Rotation paths and how fast each direction turns (degrees each step):
Each turn is a multiple of 5 degrees from 10 to 175, or 0.
Each row of a path follows its step; steps can be skipped.

step 0: [ 2.01  1.20  2.31  3.45  1.01 -1.90  1.25 -0.74  2.06  2.26  1.21 -2.22
 -2.23 -0.88  0.73 -0.77 -2.27 -1.44 -0.79  3.14 -0.69  0.35 -0.07 -0.15
 -2.86  1.63  1.32 -2.15 -0.14  2.18  1.61  0.71 -1.09  0.74 -1.18  1.36
  1.63 -1.53  2.10  0.20  1.55  3.28  0.18  2.05  0.07 -1.23 -6.55  1.38
  1.20 -0.53 -1.73 -2.77  1.25 -1.42  0.12  1.25  3.65  3.01 -0.44  0.23
  2.84 -1.03 -3.57  0.33  0.96 -3.50 -1.61  1.86 -0.09 -0.88  3.48 -1.87
 -0.29 -0.26  0.58  0.29  1.30 -2.00  2.68  3.65 -0.88 -1.74 -2.34  1.03
  0.15 -3.03 -0.92 -1.43  1.80  3.38]
step 1: [-0.86  0.51 -0.77  0.54  1.40 -0.18 -0.15 -1.43 -3.88 -1.25 -0.70  1.77
 -1.00  2.63  2.84  0.77 -6.34 -0.86  2.05  1.78 -1.76 -0.44  0.95  0.88
 -1.48 -3.28 -1.92 -3.52 -0.32 -1.56  4.56  0.05 -2.41 -0.87 -0.41  0.37
  1.03 -2.01 -0.78 -0.64 -2.17  0.06  1.41 -2.12 -1.69 -0.21  0.60 -0.30
  1.34 -0.25 -2.32  2.57 -1.00  0.50  0.85  4.96  0.07  3.39 -2.84  2.96
 -1.63  0.45  0.06 -4.40  1.57 -3.10 -0.17 -2.75 -0.22  0.75 -3.30 -0.23
  1.86  2.05 -0.26 -1.45 -2.76  1.23 -0.89  1.67  0.17  1.16  1.53 -0.34
 -2.55  1.35  0.22 -1.95  0.32  0.34]
step 5: [-0.42 -0.95 -1.18 -1.68 -0.43  0.18 -0.38  2.55  0.83 -0.11 -3.92  0.83
  0.81  3.08  0.87 -0.73  0.92  1.77  1.01  6.00 -2.29  1.61  1.51  0.14
 -0.42  1.80  2.98 -2.88  1.71  1.55  2.02  1.23 -4.92  1.28 -0.41 -1.90
  1.35 -0.44  0.42 -3.29  1.64  5.71 -1.19 -3.04  4.26 -2.15 -0.57  2.60
  1.08 -2.33  0.67 -0.53  1.16 -0.42 -0.98  0.33  1.82  2.45  1.38  1.51
 -2.27 -0.44 -2.27  2.18 -1.56 -2.52  1.08 -0.41  2.72 -1.03 -0.82  0.31
 -1.42 -1.77  2.24  0.75  1.43  0.93  1.45 -0.48 -1.39 -0.14 -0.07 -0.02
  3.39 -0.43 -1.18  2.37 -0.49  0.50]
step 12: [-0.09  3.63 -2.84 -1.08 -0.46 -3.31  0.22 -1.12  0.70  0.67 -0.70  2.82
 -1.84  2.68  0.73  2.13 -2.58  0.74 -0.11  2.92 -2.03 -0.74  1.36  1.07
 -0.90  0.29 -1.54 -4.41 -1.39  3.56 -2.89  1.61 -1.63 -2.12  0.31  0.90
  0.21  1.34  0.88 -3.48 -1.12  1.04 -0.94  0.32 -0.19 -1.87  0.56  1.20
 -1.08  1.04 -0.14 -3.66  1.33 -3.45 -3.28  2.57  3.08  1.91 -1.45  1.62
 -5.45 -0.54  1.28  1.64 -2.69 -1.57 -2.23 -0.45 -1.70 -0.70 -0.32  0.23
 -4.44 -1.59  1.68 -0.98 -0.18 -1.50  1.21 -1.68  0.08  2.29  0.28  2.08
  0.84 -2.05 -2.06 -0.46  1.46  1.78]
step 15: [ 5.13  0.35  3.05 -0.06  1.03  1.99 -1.46 -1.64  1.11 -0.71  1.00 -0.41
  0.89  1.29 -0.01  2.68 -0.96 -0.49  3.67  2.14 -3.90  1.47  3.43  0.72
 -0.61  1.92  0.41 -2.33  0.17  1.53 -1.61  1.98 -3.34  0.07 -1.74 -2.37
  0.91 -1.42  2.76 -1.78  3.02  2.57 -1.94 -1.12 -0.48 -0.52  0.35 -0.10
 -0.10 -1.26  1.09  0.95 -1.45  2.77 -3.75 -0.71  1.53 -3.42 -1.11  0.08
 -2.97 -1.57 -1.91  1.11 -1.60  0.47  1.66 -0.26  0.09  0.24  4.57 -0.45
 -4.44 -1.55  3.11  2.54  0.29 -2.65  0.07 -0.63 -1.78 -0.02  0.85 -2.16
  0.50  0.73 -0.99 -0.14 -1.72  3.16]
step 31: [ 1.95 -0.35  0.51  1.95  0.02 -2.07  2.19 -0.02 -0.77  2.19  0.18  1.58
 -0.29  4.67  1.10  0.75 -0.56  0.30  2.11  1.68 -2.35  3.18 -1.62  3.76
  2.84 -0.57  2.61 -3.69 -1.98 -0.52  1.24  0.52  0.76 -0.24 -2.52 -2.79
 -3.58 -2.06  3.59 -2.18 -0.56  2.95  3.90 -2.47 -0.06 -1.38  2.95 -0.74
 -1.10  0.08 -1.77  0.67  0.62  1.99 -2.08  3.29  1.46  0.00 -1.29  3.05
  0.28 -0.91 -0.47 -2.34  1.01  1.51 -0.47  4.57 -0.20  0.34  0.75 -0.87
 -0.67 -1.34 -0.04  1.90 -1.68 -2.50  2.30 -0.40 -2.57  0.83 -0.57 -1.42
 -3.39 -1.32  0.06  2.08 -1.72  0.81]
step 35: [ 0.55  1.96  0.10  2.42  3.28 -2.08 -2.64  0.83 -0.30 -1.54  3.45 -0.07
 -0.80  0.23  3.47  2.99 -1.97 -1.22 -3.84  2.54 -4.84  1.89  2.68  0.00
 -1.99  0.32  0.50 -3.98 -1.70  2.19 -0.60 -0.52 -3.47  1.71  2.01 -2.49
  1.21 -0.69 -1.03  0.31  2.95  0.54  2.11 -2.25 -1.12  0.85  3.95  0.79
 -0.88  1.83 -0.27  0.22  1.32 -0.70  0.30 -1.73  2.80  3.18 -1.26  3.58
 -0.77  2.30  1.12  1.83  0.05 -1.16 -0.46 -1.92 -0.97 -0.08 -0.55 -2.40
 -2.07  0.07  1.94 -1.57 -0.09  3.21  0.30  2.11  0.63 -0.95  0.85  1.17
  3.38 -2.50  1.84 -0.71  1.26 -0.63]
step 36: [-1.10 -0.27  0.29  1.32  0.42 -2.06 -0.49  4.05  1.01 -1.77 -2.96 -0.83
 -0.82  0.21  0.07 -2.37 -0.33 -2.61  2.36  2.67  0.71  2.87 -2.22 -4.64
 -1.77 -2.39  0.58 -1.92 -1.49 -1.19  1.42 -4.65  1.71  1.64 -1.43 -0.56
 -0.41 -0.41  1.75  2.86 -0.86  5.06 -1.71 -1.02 -0.07 -4.05 -1.58  0.06
 -2.45  1.74 -1.25  1.31  0.35 -1.54 -1.40  0.86 -1.67  2.02 -1.49  2.91
 -0.11  0.36 -1.42 -2.32 -0.09  0.41 -1.19  1.68  0.96  1.87  0.95 -2.46
  3.00  1.53 -0.13  0.87  1.49 -2.28  0.12  3.10  1.46  0.23  1.32 -4.28
 -1.01 -3.20  0.35 -1.02  0.08  2.87]
[-1.00 -0.29  0.38 -0.35 -0.08 -0.66 -0.51  0.71  0.39  0.12 -0.03 -0.12
 -0.29 -0.44  0.36  0.17  0.43 -0.32  0.51  0.11 -0.96 -0.11  0.45 -0.10
  0.09  0.90 -0.04  0.05 -0.10 -0.71  0.28 -0.04 -0.14  0.30  0.28 -0.18
  0.41 -0.70 -0.88 -0.30 -0.30 -0.69 -0.26 -0.29  0.85  0.30 -0.37  0.35
  0.06  0.23  0.17 -0.22  0.12 -0.24  0.27 -0.77 -0.33 -0.07  0.22  0.15
  0.25  0.11  0.47  0.41  0.43  0.22  0.38  0.03  0.93 -0.14 -0.08 -0.07
  0.13 -0.01  0.35  0.46  0.06  0.74 -0.21 -0.04 -0.64  0.15 -0.86  0.21
  0.00 -0.90  0.43 -0.65 -0.44  0.18] -> 130
[-0.12 -1.12  0.16  0.15  0.18  0.73 -0.33  0.18 -0.63 -0.15  0.35 -0.07
  0.24  0.32  0.04 -0.16 -0.18 -0.87  0.70  0.99  0.29 -0.49 -0.03 -0.48
 -0.01 -0.23  0.13  0.41 -0.29  0.08 -0.03  0.46  0.27 -0.17  0.19  0.49
  0.21 -0.21  0.27  0.05  0.37 -0.04 -0.59 -1.11 -0.14  0.58 -0.11  0.84
 -0.35  0.40  0.48  0.15 -0.40 -0.03  0.82  0.36  0.06  0.36  0.51 -0.65
  0.69  0.11 -0.50 -0.21 -0.44  0.18 -0.36 -0.42  0.49 -0.02  0.60 -0.06
 -0.03  0.35  0.34  0.06 -0.69 -0.24  0.44 -0.59  0.05  0.04  0.24  0.24
  1.02  0.25 -0.13  0.28 -0.31  0.18] -> 170
[ 0.04  0.40 -0.39  0.13  0.28 -0.03 -0.69  0.53 -0.41 -0.12 -0.12  0.64
  0.50 -0.05  0.08 -0.59  0.04  0.00  0.38 -0.42 -0.30  0.35 -0.76 -0.14
  0.28  0.11 -0.07 -0.08 -0.13  0.51 -0.28 -0.18 -0.58 -0.27  0.01  0.14
 -0.42  0.78 -0.02  0.00  0.22 -0.06 -0.09 -0.60  0.35 -0.52 -0.02  0.63
 -0.44  0.97  0.59  0.54  0.26 -0.81  0.29  0.16 -0.26 -0.12  0.42 -0.22
 -0.74 -1.05  0.12  0.93  0.48 -0.09  0.81  0.32 -0.30 -0.25 -0.37  0.32
  0.34 -0.13 -0.19  0.17  0.26 -0.21 -0.06 -0.22  0.79 -0.45  0.65  0.21
  0.25 -0.67  0.72  0.03  0.60  0.41] -> 45
[ 0.02 -0.95 -0.69  0.26 -0.14 -0.16  0.82 -0.04 -0.24 -0.50 -0.59 -0.27
  0.03  0.17 -0.41  0.49  0.33 -0.25 -1.20 -0.25 -0.37  0.00  0.23 -0.16
  0.46 -0.01  0.39 -0.37  0.19  0.00 -0.21  0.75 -0.47 -0.80 -0.09  0.16
  0.19 -0.65 -0.23 -0.66 -0.75  0.55  0.33 -0.05  0.15  0.33 -0.02  0.98
 -0.61 -0.07 -0.08 -0.09 -0.30 -0.19  0.01  0.41  0.28  0.42 -0.25  0.07
 -0.09  0.09  0.73  0.31  0.11  0.55  0.69  0.21  0.61  0.88 -0.25  0.75
 -0.37 -0.38 -0.15 -0.07 -0.22 -0.16 -0.49 -0.15  0.08 -0.37  0.28  0.25
 -0.39  0.54  0.45  0.44 -0.01 -0.39] -> 100
[ 0.16  0.27 -0.23  0.53 -0.16 -0.02  0.31 -0.94  0.04 -0.78 -0.74 -0.53
 -0.26 -0.18 -0.29 -0.43 -0.67 -0.52  0.12  0.03 -0.20 -0.13 -0.72  0.21
  0.16 -0.16  0.02  0.55 -0.31  0.04  0.80 -0.21 -0.60  0.27  0.42 -1.30
 -0.05  0.01 -0.27 -0.72  0.27  0.47  0.52 -0.10  0.26 -0.66 -0.56 -0.13
  0.10  0.53 -0.31 -0.08 -0.27 -0.38 -0.11 -0.36 -0.31  0.59  0.86 -0.02
  0.21 -0.17 -0.07 -0.51 -0.19  0.06  0.16  0.40  0.19 -0.13  0.22 -0.81
  0.61 -0.33 -0.10 -0.18 -0.21  0.27 -0.71 -0.51 -0.51 -0.69 -0.32 -0.21
  0.40  0.51 -0.50  0.18  0.00  0.46] -> 80
[ 0.00 -0.56 -0.50 -0.31 -0.53 -0.18 -0.90  0.32 -0.33 -0.52  0.30 -0.02
  0.49 -0.58  0.12 -0.07 -0.20 -0.29  0.38 -0.09  0.43  0.30  0.06  0.16
 -0.39 -0.36  0.78 -0.33 -0.56  0.38 -0.65  0.21  0.53  0.88 -0.02 -0.32
  0.39 -0.24  0.11 -0.39 -0.40  0.47  0.16 -0.04 -0.74  0.20  0.01 -0.48
 -0.47  1.18 -0.21  0.75 -0.23  0.43 -0.82 -0.25 -0.80 -0.31 -0.90 -0.30
  0.45  0.19  0.00 -0.36 -0.19 -0.41  0.74  0.18 -0.12  0.16 -0.30  0.28
 -0.45 -0.46  0.28  0.29  0.81  0.42 -0.10 -0.12 -0.17  0.14 -0.28 -0.02
 -0.17  0.30  0.00  0.22 -0.15  0.54] -> 85
[-0.49 -0.25 -0.08 -0.09 -0.04 -0.40 -0.28 -0.25  0.63 -0.16 -0.07 -0.18
  0.61 -0.69 -0.06  0.14 -0.35  0.03  0.19 -0.49 -0.48  0.53  0.05  0.69
  0.63  0.29 -0.08 -0.59  0.02 -0.20  0.08  0.35 -0.21 -0.84  0.18  0.40
 -0.34 -0.02  0.69  0.14  0.21 -0.04 -0.20  0.37  0.04 -0.05 -0.02 -0.40
 -1.08  0.41  0.79 -0.32  0.55  0.14  0.20 -0.95  0.99  0.45 -0.53 -0.53
  0.42  0.25  0.26 -0.23  0.37 -1.17  0.43 -0.39 -0.10 -0.38  0.26 -0.63
  0.06 -0.21 -0.35  0.09 -0.71 -0.43  0.49  0.21 -0.01 -0.20  0.03  0.20
  0.32  0.62 -0.71 -0.16  0.06 -0.16] -> 125
[ 0.64 -0.23 -0.13  0.11 -0.62  0.01  0.69  0.30 -0.48 -0.04 -0.02  0.31
  0.14  0.32 -0.11  0.07 -0.53 -0.99 -0.25  0.15 -0.12 -0.27 -0.72  0.49
  0.01  0.39 -0.40 -0.57 -0.53  0.22 -0.15  0.01  0.29 -0.17  0.98 -0.46
  0.12  0.42 -0.77  0.63  0.45 -0.24 -0.02  0.59 -0.31 -0.15 -0.61 -0.10
  0.15 -0.53  0.41  0.87 -0.94  0.00  0.38 -0.55  0.08  0.36 -0.87  0.61
  0.41  0.00 -0.06  0.69  0.70  0.08  0.14  0.45 -0.26 -0.01 -0.47  0.06
  0.00  0.52  0.14 -0.27  0.00  0.23  0.97  0.06 -0.32  0.16 -0.07 -0.15
  0.34  0.18  0.33 -0.47 -0.25 -0.51] -> 115
